(in the rows, 128 means zero)
Named moves, each a turn or a mirror, and the order they were made in; the first pair answered
move gilum:
[ 95 171 120 126 157 116 155 126 141  99 131 147  89 148 120 179 123 168
 154 129] |-> [ 99 158 125 125 150 121 136 131 138  88 112 149  73 151 117 172 117 156
 152 127]
[135 120  97 152 141 145 141 140 151 102 111 135  68 130 114 137 127 143
 129 130] |-> [125 131  91 149 149 148 163 139 158 120 139 131  90 122 118 145 140 161
 139 143]
[122 119 161 118 122 136  71 128 106 143 100 138 128 132 165 126 114  89
 121 128] |-> [111 136 159 115 139 128 125 117 116 172 160 131 172 112 172 128 135 118
 128 126]
[128 133 136 131 133 112 133 134 147 133 140 115 129 132 130 125 124 125
 129 120] |-> [126 125 138 130 129 110 120 136 140 124 127 124 124 137 125 121 119 114
 126 115]
move Luda:
[135 112  58 164 128 150 124 112 111 123 108 143  84 111 153 136 168 131
 128 175] |-> [ 79 153 144 135 148 111 140 110  90 177 166 157 143 111 158 153 112 152
 142 149]
[136 121 112  91 112 115 118 125 147  96 136 108 143 134 122 112 163 121
 124 138] |-> [119 140 144  85 115  98 129 122 142 115 146 112 163 129 128 118 144 130
 124 135]
[119 140 146 127 128 118 170 116 127 149 134 115 151 143 124 145 142 124
 129 132] |-> [138 125 109 135 117 133 163 114 135 124 116 111 124 136 130 136 156 119
 123 137]
move nivo:
[129 120 100 148 119 132 117 109 138 169 150 110 154 110 162 115 156 134
 102 141] |-> [124 118 101 155 120 135 119 111 140 171 146 114 148 103 170 113 156 133
 102 142]
[194  88 125 122 110 131  58 131 154  92  62 101  85 156 111  89 152  50
  90 101] |-> [115 141 170  64  82 107  72 102 101 143 145 143 216 152  94 153  94  50
 120 109]
[146 133 149 108 140  86 151 133 144 134 159 103 183 119 125 138 134 165
 128 136] |-> [117 146 126 136 152 127 169 131 135 151 156 131 134 105 141 154 120 195
 147 145]
[118 135 127 124 166 129 179 133 131 121 134 141 160 134  95 174 105 141
 134 130] |-> [137 124 105 144 182 141 185 143 146 103 112 137 113 128 107 159 112 150
 129 129]
move Kopo:
[131 111 140 180 148 148 108 145 128 141 102 140  74 149 131  78 115 100
 111 121] |-> [ 86 136 149 160 133 160 109 135  98 175 135 174 114 146 124 120  84 108
 123 124]
[134 128 137 114 141 123 151 122 134 147 146 117 154 128 141 115 159 125
 119 131] |-> [135 127 133 114 142 117 147 127 140 147 151 118 154 123 140 116 159 124
 115 132]
[154 134 146 182 133 194 110 132 104 206 126 133  70 107 236  84 211 155
 107 111] |-> [118 155 151 169 125 199 111 125  80 229 156 159 104 107 235 118 186 166
 124 120]
move kun:
[159 135  75 154 124 144 129  99 136 115 156 126  84  96 181 107 200 111
 116 155] |-> [ 86 181 115 137 135 142 169  97 118 145 198 168 126  87 162 160 135 151
 144 156]
[113 147 129 116 138 127 160 136 136 106 141 146 117 134 155 167 115 136
 154 137] |-> [135 134 157  98 141 101 122 131 134 110 139 118 130 147 165 138 133 101
 132 121]
[159 121  59 170 150 168 180 148 175 121 110 115  64 117 129 112 186 165
 128 146] |-> [ 69 178 177 119 155 116 188 129 133 175 183 146 170 124 114 158  96 179
 153 126]
[122 136 124 139 132 112 120 137 112 144 106 152 116 125 131 144 125 136
 132 139] |-> [127 133 136 137 132 103 108 132 108 149 107 151 127 126 131 136 122 127
 126 141]

(2 to 3 moves a pair)
[ 66 171 146 136 151 132 162 120 121 165 169 155 152 121 121 164  73 175
 166 128] |-> [112 137 203 126 155  85  75 116  98 165 139 108 153 152 170  90 117  93
 127  90] : nivo then Kopo then kun
[167 127 113 114  93 118 138 106 154  99 177  99 184 117 126 114 127 123
  96 134] |-> [164 118 104 117  90 129 111  99 130 111 170  99 173 115 160 100 141 104
  86 129] : nivo then kun then Luda
[135 112  82  91  72 127 102 111 118  93  93 118 161 141 100 135 121 102
 134 151] |-> [114 133 101  75  83 119 130 108 118 122 136 119 199 123  99 148 114 127
 148 142] : kun then kun then gilum
[113 128 105 122 122 115 131 103 100 193 174 108 194 121 180 126 160  96
 117 138] |-> [ 94 115  77 159 111 166  89 118  81 169 107 142 102 129 192 133 123 107
 122 140] : nivo then gilum then Kopo
[111 119 152 117 114 115  72 125  98 162 128 144 154 140 170 131 119  89
 113 127] |-> [121 125  66 134  98 167 131 131 130 116 118 166 115 127 122 162 123 135
 132 164] : kun then nivo then kun
[142 108 103 120  74 142  68 110 109  93  65 143 105 163 134 128 118  85
 120 132] |-> [110 152 113  98  95 121 142  91 113 152 176 136 212 137 134 154 131 122
 139 140] : nivo then gilum
[160 107 129 104  92 135 123 134 133  74 102 128 156 133  61 123 110 111
 120 100] |-> [138 129 161  93 103 114 143 124 127 103 141 130 193 128  61 131 101 131
 126  94] : Luda then gilum
[101 140  92 160 120 181 126 127 143 131  79 176  74 120 152 159 125 146
 149 113] |-> [122 150 126 171 161 147 183 138 179 158 120 138  95 107 168 127 151 170
 146 108] : Luda then Kopo then gilum
[176 110 114 137 112 143  76 114 147  83  58 117  86 166 137 121 149 114
 107 161] |-> [111 156 121 100  89 139 122  93 130 109 117 161 167 154  99 190  91 150
 144 180] : nivo then kun then kun
[159 119  82 127 101 134 149 113 160  54  94 129  98 126 109  97 118 105
 114 118] |-> [115 148  79  96  76 140 155  98 129  86 138 160 165 117 104 140  88 110
 133 133] : nivo then kun then nivo
[110 152 156 116 128 113 137 136 128 114 141 141 152 128  87 159  89 135
 130 125] |-> [166 112 116 120 118 125  91 130 117 113 117 114 137 132 128 111 157  85
 102 127] : kun then nivo then kun
[113 135 161 113 131 102 126 122 119 128 153 143 148 133 104 131 101 125
 150 121] |-> [148 119 122 140 149 113 160 136 154 109 136 119 106 129 106 108 144 139
 142 130] : Kopo then gilum then kun
[130 152 101 186 148 130 139 169 137 142 145 171  70 105 173 104 144 180
 152 167] |-> [164 148 191 132 136  35 100 162 142 125 156 135 157 144 143  74 133 114
 122 143] : gilum then nivo then Luda
[ 83 161 154 142 143 126 153 154 148 145 121 136 129 154  92 146 124 181
 167 143] |-> [131 133 111 157 143 133 165 157 169 138 110 105 101 146 108 112 186 169
 149 148] : kun then kun then gilum
[ 94 125 142  95 135  92 126 113  96 130 127 159 176 153 123 152  94 135
 146 105] |-> [106 116 166  97 147  79 102 115  94 128 116 146 163 161 141 128 102 118
 133  99] : gilum then kun then Luda
[118 131 115 159 166 153 175 147 141 124 180 123  97 113 105 145 130 174
 136 134] |-> [100 136 164 104 122 119 116 129 100 118 175 139 162 140  89 167  82 131
 138 125] : gilum then nivo then nivo
[135 121  52 164 132 174 157 130 134 127 129 122  98 120 132 135 149 161
 139 138] |-> [ 92 145  87 141 134 160 169 125 112 163 165 142 141 123 132 166 116 175
 149 138] : Kopo then Luda
[108 130  90 113 110 138 102 118 137 142 122 128 166 102  90 152  81 120
 155 157] |-> [144 112 110 155 146 127 113 141 176 129  95  86  95 106 107 104 107 128
 138 141] : nivo then Luda then Kopo
[ 98 152 130 130  95 140  98 109 112 123 124 157 121 138 134 151  98 132
 118 131] |-> [137 142 146 117 103  98 113 108 141 115 146 108 163 141 126 121 134 117
 100 121] : gilum then Kopo then nivo
[132 118  81 131 117 172 154 125 119 137 158 123 176 126 140 151 170 168
 159 159] |-> [152 107  81 158 136 171 157 141 134 127 142 112 134 133 144 128 186 171
 154 152] : Luda then nivo
[100 138 186 142 158 114 110 127 120 159 126 116  98 117 170 101 119 137
 115 101] |-> [141 124 177 112 145  84 124 120 139 141 145  88 143 122 156  84 155 108
  98 105] : kun then nivo then gilum
[ 84 142 109 129 132 141 144 143 110 142 138 159 134 136 114 151 107 121
 139 162] |-> [106 131 163 138 153 112 120 157 122 126 112 139 105 158 112 120 104 101
 120 133] : Kopo then Luda then gilum
[141 104  77 139  85 157 112 116 129 100 105 104 110 118 166 137 141 106
 109 147] |-> [128 124 115 107  83 117 129 111 121 131 167 104 190 112 156 141 138  96
 109 137] : nivo then gilum then Luda
[149 124 155 126 147 119 123 134 138 134 129 113 109 140 146 106 155 114
 113 114] |-> [144 136 157 111 151  99 150 137 153 127 144 109 133 138 122 120 148 124
 121 118] : kun then nivo then Luda
[168 106 182 155 178  83 163 143 157 113  93  98  71 135 130  96 119 143
 132  90] |-> [107 129 197 143 144 113 119 130 105 126  83 157  75 146 130 150  53 139
 155  94] : nivo then nivo then gilum
[105 173 149 124  88 104 112 115  96 168 122 150 155 157 126 179  84 147
 158 127] |-> [130 161  65 154  92 144 158 120 127 155 115 142 110 129 124 175 131 181
 156 150] : kun then kun then gilum
[163 102 146 120 118  83  94 111 118 127 120 129 155 144  93 147 122  99
 123 141] |-> [139 117 107 154 125 139 136 125 131 119 109 152  99 124  87 174  97 153
 141 156] : kun then kun then nivo
[107 138 117 116 138 125 170 116 166 146 165 116 166 102 128 143 134 163
 140 128] |-> [ 80 142 176 131 154 117 138 129 152 142 129 131 121 128 126 145  84 163
 135 105] : nivo then gilum then Luda
[141 111  96 122 124 115 117 160 138 127  95 102 115 153 153  76 130  73
  94 126] |-> [ 80 153 111  94 123 115 132 146 106 172 147 142 177 136 153 119  87  93
 118 131] : nivo then Kopo then nivo
[110 116 121  56  86  75 138 123  99 155 169 118 190 133  63 135 128 135
 109 133] |-> [ 82 110  81 116  87 157 120 143  71 143  99 159  63 126  84 142  94 167
 123 148] : nivo then gilum
[ 97 143 121 124 131 152 101 114  64 165 150 147 185 113 151 167 121 101
 129 143] |-> [121 126  57 136 124 174 117 112  81 149 141 137 160 108 157 158 166 101
 129 157] : Luda then gilum
[142 113 106 111  81 143  90 143 110  56  90 140 147 146 116 138 155  89
 140 142] |-> [153 111 140 108  98 118  87 146 113  51  96 127 154 162 117 124 154  79
 128 133] : kun then kun then Kopo
[104 173 188  79 155 144 162 112 137 194 170 163 163 131 138 129 155 144
 137 157] |-> [127 150 203 117 187 153 140 137 156 187 130 138  80 138 165  92 174 147
 121 140] : nivo then kun then nivo
[125 121  88 124 113 150 118 125 101 136 123 136 123 126 144 113 151 119
 132 138] |-> [120 119 137 114 114 126  96 122  96 138 124 134 145 134 136 110 124 108
 126 125] : nivo then Luda then gilum
[ 90 138  57 139  96 185 134 143 106 150 146 169 155  87 174 162 154 132
 161 128] |-> [132 133 148  94 104  91 122 142 139 138 174 108 238 113 149 120 170  92
 135  96] : Kopo then nivo then Luda
[114 150 115 119 135 131 170 123 123 124 169 121 163  95  95 166 117 172
 141 156] |-> [114 151 180 117 150  94 149 129 115 141 169 106 163 114 109 147 106 151
 131 130] : nivo then kun
[129  95 107 126 102 151 134 103 137  91  82 135 131 136 116 127 137 113
 106 155] |-> [127 110 188 127 141 102 155 111 155 116 109 115 151 137 124 113 125 125
 105 132] : Luda then Kopo then Luda
[149 111  87  91  77 124 115 122 140  73 107 138 178 148  60 163 102 109
 128 151] |-> [ 98 149  73 119 112 158 177 125 143 116 144 162 155 117  90 184  90 177
 154 160] : gilum then nivo then Luda
[ 75 132 103 103 133 124 146 132  95 156 152 158 131 106 121 142 143 119
 120 173] |-> [ 82 114 144 123 145 109 102 150  90 134  97 155  73 125 116 121 119 107
 104 152] : nivo then Luda then gilum
[131 121 159 100  99  95 104 110 126  97  94 131 158 159  92 129 100  98
 134 123] |-> [100 153 144 108 122 113 169 109 132 143 152 142 186 121 106 152 106 148
 157 135] : gilum then Kopo then nivo
[170  91 110 155 124 131  98 134 135 121 124 101  87 118 168 106 136 151
 130 110] |-> [162 105 153 114 108  82 105 126 143 117 159  90 165 128 125 121 105 138
 136 101] : kun then nivo then nivo
[173 107  74 129 124 135 136 125 156 107 122 114 125 120 125 109 174 130
 109 146] |-> [158 115 152 101 120  97  90 114 130 116 122 105 162 146 130 107 140  95
  98 119] : kun then kun then gilum
[132 143  91  98 103 131 128 118 120 108 144 155 186 128 110 151 132 120
 137 137] |-> [138 132 145 103 122 107  89 114 101 139 145 130 185 133 149 114 141  97
 115 114] : nivo then Luda then kun
[107 145 166 121 124 108  98 123 120 148 136 142 152 150 138 136 111 121
 126 116] |-> [114 141 137 157 136 141 123 138 142 133 103 148  85 141 133 145 110 151
 137 127] : nivo then nivo then kun
[156  79 123 138  76 120 137 101 123  97 113 142 137 155 104 153 143 124
 105 161] |-> [154  86 176 136  89  98 134 105 131  95 116 129 134 160 103 139 134 121
  99 147] : Luda then gilum then Kopo
[131 105 137 114 103 138  51 133 110 117  71 162 109 162 153 132 107  95
  98 104] |-> [167 116 104 116 134 122 122 119 142 161 157 109 171 117 186  95 201 110
  94 114] : gilum then kun
[135 101  82 158 122 174 113 139 135  93  77 134  80 112 135  89 126 131
 114 132] |-> [ 99 137 114 159 158 159 166 143 135 159 148 131 122  81 162  94 132 170
 127 125] : gilum then kun then nivo
